Rotation paths and how fast each direction turns (degrees a step):
Each turn is a multiple of 5 degrees from 10 to 175, or 0.
Each row of a path follows its step; steps can be skipped.

step 0: [-0.08,  0.08, -0.03, -0.39,  0.18, -0.29,  0.10, -0.20,  0.38,  0.14,
  0.54,  0.05,  0.03,  0.00, -0.17, -0.30,  0.25,  0.03,  0.03, -0.22,
 -0.38,  0.17,  0.22, -0.08,  0.15, -0.19]
step 1: [ 0.14,  0.20, -0.15,  0.17, -0.33, -0.23,  0.22, -0.26, -0.23,  0.06,
  0.00,  0.26, -0.09,  0.25, -0.09, -0.11, -0.18,  0.00,  0.45,  0.41,
  0.27, -0.04,  0.00,  0.28, -0.35,  0.23]
step 2: [-0.07, -0.15,  0.05, -0.42,  0.04,  0.27, -0.18, -0.14,  0.21,  0.72,
 -0.04,  0.15, -0.17, -0.26, -0.20,  0.10, -0.03,  0.15,  0.06,  0.01,
 -0.03,  0.36, -0.17, -0.22,  0.15, -0.10]
step 3: [ 0.16,  0.21,  0.01, -0.17, -0.04, -0.15,  0.40, -0.04, -0.06, -0.09,
  0.08, -0.06,  0.01,  0.27,  0.14, -0.13,  0.46, -0.27,  0.39, -0.35,
 -0.10,  0.09, -0.17,  0.01, -0.56, -0.02]
step 4: [-0.01,  0.09,  0.23, -0.16, -0.07,  0.10,  0.00, -0.14,  0.32,  0.14,
 -0.18,  0.46,  0.05, -0.43,  0.07,  0.28, -0.14,  0.08,  0.34,  0.13,
  0.50, -0.24,  0.15,  0.17,  0.12,  0.05]
step 5: [ 0.11, -0.34, -0.10, -0.15, -0.10, -0.01,  0.20,  0.12,  0.32,  0.16,
  0.19,  0.15, -0.06,  0.00,  0.12, -0.10,  0.13, -0.43, -0.19, -0.02,
 -0.29,  0.38,  0.23, -0.49, -0.37,  0.10]
step 6: [-0.40,  0.30,  0.10, -0.30, -0.30, -0.29, -0.05,  0.04, -0.07,  0.10,
  0.21, -0.02,  0.25,  0.15, -0.04,  0.08, -0.18,  0.11,  0.30, -0.14,
  0.27, -0.50,  0.06,  0.02, -0.33,  0.23]
step 7: [ 0.22, -0.09,  0.01,  0.29, -0.20, -0.09,  0.11, -0.12,  0.12,  0.39,
  0.17,  0.16,  0.00, -0.40,  0.10, -0.07,  0.26,  0.45,  0.09,  0.11,
  0.10,  0.37,  0.34, -0.36,  0.15, -0.12]
step 8: [ 0.17, -0.05,  0.20, -0.22,  0.06, -0.12,  0.32,  0.04,  0.24,  0.30,
  0.56,  0.02,  0.09,  0.56, -0.17, -0.18, -0.12, -0.22,  0.01,  0.07,
 -0.06, -0.22, -0.28,  0.09, -0.20, -0.03]
Speeds:
[-0.07, -0.08,  0.09, -0.01,  0.04, -0.14, -0.09,  0.06,  0.09,  0.02,
 -0.09,  0.11,  0.03, -0.14, -0.08, -0.07,  0.23,  0.06, -0.12,  0.08,
 -0.02,  0.14, -0.10, -0.08,  0.08,  0.05] => 145
[-0.20,  0.15, -0.05, -0.11, -0.09,  0.01, -0.03,  0.05, -0.15, -0.03,
  0.06, -0.15,  0.09, -0.08,  0.00,  0.07,  0.15, -0.08,  0.10, -0.05,
 -0.06,  0.01, -0.05, -0.10,  0.05, -0.13] => 110
[ 0.24,  0.09, -0.08, -0.07,  0.02, -0.03, -0.07,  0.08,  0.02,  0.05,
  0.08, -0.02, -0.04, -0.25,  0.01, -0.02, -0.11,  0.00, -0.12, -0.08,
 -0.11,  0.09,  0.03, -0.01, -0.02, -0.13] => 145

step 0: [-0.14,  0.28,  0.01,  0.20, -0.25, -0.04,  0.19,  0.16,  0.00,  0.03,
 -0.05, -0.48, -0.05,  0.41, -0.10,  0.18,  0.22, -0.11, -0.40,  0.38,
 -0.15, -0.05, -0.37,  0.10,  0.17, -0.02]
step 1: [-0.13, -0.19,  0.19, -0.06, -0.12,  0.09,  0.01, -0.07,  0.07, -0.20,
  0.27, -0.11,  0.09,  0.44, -0.04, -0.19,  0.06,  0.03, -0.53,  0.44,
 -0.07,  0.14, -0.18, -0.47,  0.04,  0.23]
step 2: [ 0.19, -0.06, -0.20, -0.25, -0.07, -0.18,  0.26,  0.20,  0.30, -0.01,
 -0.11, -0.37, -0.14,  0.25,  0.10,  0.06,  0.06,  0.10, -0.11,  0.43,
 -0.05, -0.08, -0.53, -0.21,  0.36,  0.17]
step 3: [ 0.08, -0.39, -0.04, -0.07, -0.37, -0.12, -0.02, -0.51, -0.16, -0.31,
 -0.04, -0.42,  0.03,  0.24,  0.08, -0.07,  0.02,  0.03, -0.21,  0.14,
 -0.04, -0.04, -0.46, -0.31, -0.07,  0.08]
step 4: [-0.14, -0.16, -0.14, -0.26, -0.19, -0.02,  0.10, -0.11,  0.44, -0.22,
  0.21, -0.27, -0.41, -0.22,  0.08,  0.25,  0.08, -0.16, -0.21,  0.18,
 -0.17, -0.10, -0.45, -0.05,  0.00,  0.36]
step 5: [-0.22, -0.31, -0.12, -0.12, -0.35,  0.04,  0.39, -0.34,  0.00,  0.22,
  0.18, -0.31,  0.14,  0.04,  0.04, -0.03, -0.10, -0.29, -0.12, -0.15,
  0.24,  0.04, -0.57, -0.21,  0.09,  0.08]
step 6: [-0.43,  0.19, -0.06, -0.05, -0.32, -0.05,  0.24, -0.15, -0.08,  0.11,
  0.10, -0.43, -0.09, -0.21,  0.08,  0.28,  0.29, -0.31, -0.25,  0.34,
 -0.32,  0.00, -0.24, -0.04, -0.03,  0.04]
step 7: [-0.38,  0.03,  0.08, -0.05,  0.07,  0.32,  0.42, -0.35,  0.07,  0.10,
  0.27, -0.01,  0.23,  0.15, -0.20, -0.10, -0.11, -0.05, -0.49,  0.27,
 -0.10,  0.07, -0.33, -0.20,  0.11,  0.18]
step 8: [-0.14,  0.23,  0.01, -0.09, -0.16, -0.30,  0.43,  0.16, -0.14, -0.01,
  0.01, -0.19,  0.04,  0.00,  0.25, -0.06, -0.07, -0.05, -0.20,  0.54,
 -0.17,  0.20, -0.47, -0.08,  0.34, -0.02]
Speeds:
[-0.03, -0.04,  0.02,  0.01, -0.12,  0.05,  0.09,  0.15,  0.05,  0.23,
  0.13, -0.06,  0.03,  0.09, -0.12,  0.03,  0.20, -0.07, -0.01, -0.01,
  0.02,  0.01,  0.17, -0.09, -0.09, -0.03] => 65
[-0.21, -0.06, -0.06, -0.04,  0.05,  0.06,  0.17,  0.03, -0.20, -0.03,
 -0.10,  0.15, -0.15, -0.09, -0.08,  0.03,  0.09, -0.02,  0.03,  0.00,
  0.09, -0.06, -0.09, -0.05, -0.10, -0.01] => 40
[ 0.06, -0.15, -0.08, -0.12, -0.14, -0.02, -0.04, -0.10,  0.14,  0.03,
 -0.02, -0.09, -0.06, -0.14,  0.07,  0.08, -0.02,  0.10,  0.11, -0.15,
  0.05, -0.11, -0.03, -0.07, -0.17,  0.05] => 45

step 0: [ 0.35,  0.38,  0.18,  0.09,  0.30, -0.46, -0.16,  0.12, -0.53,  0.02,
  0.09, -0.22,  0.11, -0.07,  0.14, -0.37, -0.47,  0.36, -0.06, -0.02,
  0.03,  0.07, -0.14,  0.01, -0.16, -0.04]
step 1: [ 0.37, -0.12,  0.01,  0.14, -0.15, -0.13, -0.39, -0.38, -0.37,  0.23,
 -0.18,  0.42,  0.15, -0.09, -0.30, -0.36,  0.32,  0.07,  0.03,  0.23,
 -0.13, -0.27,  0.27, -0.23, -0.01, -0.19]
step 2: [-0.13, -0.34,  0.12,  0.73, -0.23, -0.13,  0.03,  0.05, -0.18,  0.38,
  0.03, -0.12,  0.30, -0.27, -0.04, -0.10,  0.12, -0.09, -0.36, -0.33,
  0.41, -0.03, -0.20,  0.13, -0.06, -0.08]
step 3: [-0.21,  0.23,  0.27,  0.26,  0.09,  0.10,  0.47,  0.02,  0.03,  0.14,
 -0.26, -0.10,  0.24,  0.02, -0.33,  0.04,  0.10,  0.61,  0.17, -0.29,
 -0.12,  0.02,  0.23, -0.29,  0.35, -0.33]
step 4: [ 0.20, -0.17, -0.23,  0.39, -0.05, -0.04, -0.30,  0.38, -0.09,  0.00,
  0.12, -0.26, -0.13,  0.47, -0.27, -0.03, -0.28,  0.35,  0.40, -0.07,
  0.13,  0.12, -0.25, -0.36, -0.26, -0.18]
step 5: [ 0.02, -0.49, -0.31, -0.08, -0.12, -0.04, -0.03, -0.05, -0.19,  0.14,
 -0.38,  0.24,  0.07, -0.06, -0.10, -0.39, -0.05, -0.12,  0.38, -0.38,
 -0.18,  0.46,  0.32, -0.29, -0.01,  0.27]
step 6: [-0.11, -0.04,  0.17,  0.36,  0.14,  0.09,  0.20,  0.36, -0.61, -0.15,
  0.07,  0.07,  0.07,  0.14,  0.57, -0.22, -0.12, -0.20, -0.29, -0.20,
  0.18,  0.11,  0.17, -0.36, -0.06,  0.02]
step 7: [ 0.25,  0.15, -0.07,  0.21,  0.44,  0.52,  0.10, -0.01,  0.03, -0.08,
  0.11,  0.25,  0.25,  0.02,  0.09, -0.50,  0.46,  0.13,  0.34, -0.17,
 -0.18, -0.35,  0.04, -0.10,  0.15, -0.20]
step 8: [ 0.18, -0.09, -0.09,  0.77,  0.12,  0.12, -0.27, -0.06,  0.52, -0.05,
  0.15,  0.01, -0.20,  0.25, -0.12,  0.14,  0.18, -0.22, -0.16, -0.38,
  0.18,  0.04,  0.06, -0.21, -0.23,  0.17]
Speeds:
[ 0.07, -0.11,  0.00, -0.16,  0.05,  0.00,  0.01, -0.05, -0.21, -0.06,
  0.12, -0.07,  0.04,  0.04,  0.02, -0.14, -0.09, -0.06, -0.02,  0.12,
 -0.12,  0.22,  0.02, -0.05, -0.06,  0.05] => 65
[ 0.00, -0.04,  0.04, -0.07,  0.13, -0.12,  0.17,  0.00, -0.01, -0.15,
 -0.02,  0.13, -0.09,  0.06, -0.03, -0.03, -0.17,  0.10, -0.14, -0.06,
  0.07, -0.08,  0.11,  0.01, -0.02, -0.17] => 120
[-0.04, -0.05, -0.03, -0.02,  0.02, -0.01, -0.09, -0.02,  0.10, -0.05,
 -0.06, -0.06, -0.02,  0.12, -0.06, -0.22, -0.02, -0.09,  0.07,  0.18,
 -0.01, -0.18, -0.13, -0.12,  0.05, -0.15] => 115

step 0: [-0.32,  0.29,  0.30, -0.57,  0.26,  0.00,  0.08, -0.10, -0.12,  0.07,
 -0.21, -0.26,  0.04,  0.09,  0.33, -0.10, -0.15,  0.05,  0.07, -0.02,
  0.06, -0.26,  0.16, -0.31, -0.08, -0.27]
step 1: [ 0.20, -0.08,  0.13,  0.06,  0.01, -0.11, -0.36, -0.27,  0.26,  0.37,
 -0.09, -0.23,  0.14,  0.16,  0.17,  0.25, -0.19,  0.12,  0.32, -0.16,
 -0.11, -0.35, -0.15, -0.35, -0.06,  0.31]
step 2: [-0.17, -0.08,  0.02,  0.45,  0.02,  0.11, -0.02, -0.03,  0.19,  0.07,
 -0.06,  0.04, -0.40, -0.05, -0.16,  0.01, -0.05, -0.14,  0.24, -0.67,
  0.13, -0.18, -0.05,  0.24,  0.17,  0.23]
step 3: [-0.57,  0.22,  0.05, -0.21, -0.19,  0.36,  0.00,  0.13,  0.12, -0.27,
  0.00, -0.11, -0.09, -0.49,  0.26, -0.02,  0.09, -0.19, -0.05, -0.16,
  0.01, -0.17,  0.21,  0.05,  0.24, -0.10]
step 4: [-0.03, -0.06,  0.02, -0.32, -0.05,  0.12, -0.41,  0.21,  0.26, -0.20,
  0.16, -0.02,  0.38,  0.24,  0.44,  0.04,  0.02,  0.25,  0.43,  0.07,
 -0.13, -0.03,  0.07, -0.21,  0.20, -0.11]
step 5: [ 0.05, -0.12,  0.15,  0.13,  0.39, -0.06,  0.06,  0.18,  0.07, -0.05,
  0.01, -0.16,  0.04,  0.39, -0.09, -0.26, -0.25,  0.05,  0.42, -0.41,
  0.34,  0.11, -0.30, -0.25,  0.06,  0.00]
step 6: [-0.08,  0.08,  0.21, -0.07,  0.03,  0.10,  0.11, -0.39, -0.16,  0.11,
 -0.13, -0.41, -0.14, -0.26,  0.06, -0.10, -0.41, -0.57,  0.08, -0.23,
  0.21,  0.00,  0.12, -0.15,  0.08,  0.00]
step 7: [-0.10,  0.18, -0.24,  0.08, -0.39,  0.06, -0.15, -0.48,  0.15, -0.02,
 -0.05, -0.14, -0.12,  0.01,  0.39,  0.22, -0.29,  0.17,  0.36,  0.07,
 -0.27, -0.27,  0.29,  0.06,  0.14,  0.00]
step 8: [-0.28, -0.02, -0.24,  0.27, -0.06,  0.21, -0.14,  0.30,  0.10, -0.16,
 -0.04,  0.14, -0.20,  0.07,  0.05, -0.42, -0.03,  0.42,  0.38, -0.18,
 -0.01, -0.37, -0.20, -0.07, -0.03,  0.19]
Speeds:
[-0.01, -0.23, -0.10,  0.11, -0.08, -0.03,  0.07,  0.02,  0.04,  0.00,
  0.17, -0.05,  0.07,  0.18, -0.01,  0.15, -0.02, -0.03,  0.08, -0.01,
 -0.16, -0.09,  0.07, -0.04, -0.07, -0.04] => 120
[-0.14,  0.03, -0.01, -0.12, -0.06,  0.01, -0.03,  0.02, -0.07, -0.02,
  0.18,  0.08, -0.08,  0.14,  0.12, -0.18,  0.14,  0.12,  0.00,  0.15,
  0.02, -0.11, -0.06, -0.03,  0.02, -0.09] => 85
[ 0.13, -0.15,  0.05, -0.12, -0.06,  0.14, -0.22, -0.07, -0.10,  0.07,
  0.06,  0.13,  0.02, -0.09,  0.00, -0.06,  0.02, -0.18,  0.11,  0.03,
 -0.09,  0.02, -0.03,  0.02, -0.04,  0.04] => 140
[ 0.18, -0.08,  0.04,  0.04,  0.14, -0.09, -0.09,  0.08,  0.12, -0.15,
 -0.04, -0.05, -0.02, -0.06,  0.12, -0.06,  0.03,  0.09,  0.06,  0.05,
  0.03, -0.14, -0.05,  0.02, -0.23, -0.01] => 100
[ 0.00,  0.01, -0.03, -0.09, -0.01, -0.01, -0.09,  0.23, -0.02, -0.14,
  0.09, -0.13,  0.18, -0.07, -0.15, -0.02,  0.16,  0.04,  0.07, -0.06,
  0.00,  0.10,  0.07,  0.07,  0.08, -0.05] => 65
[ 0.05, -0.08,  0.01,  0.04, -0.04,  0.03,  0.00, -0.02,  0.04, -0.02,
  0.07,  0.00, -0.16, -0.17, -0.14,  0.00, -0.03,  0.13, -0.02,  0.09,
  0.00, -0.21,  0.13,  0.04,  0.20,  0.13] => 70
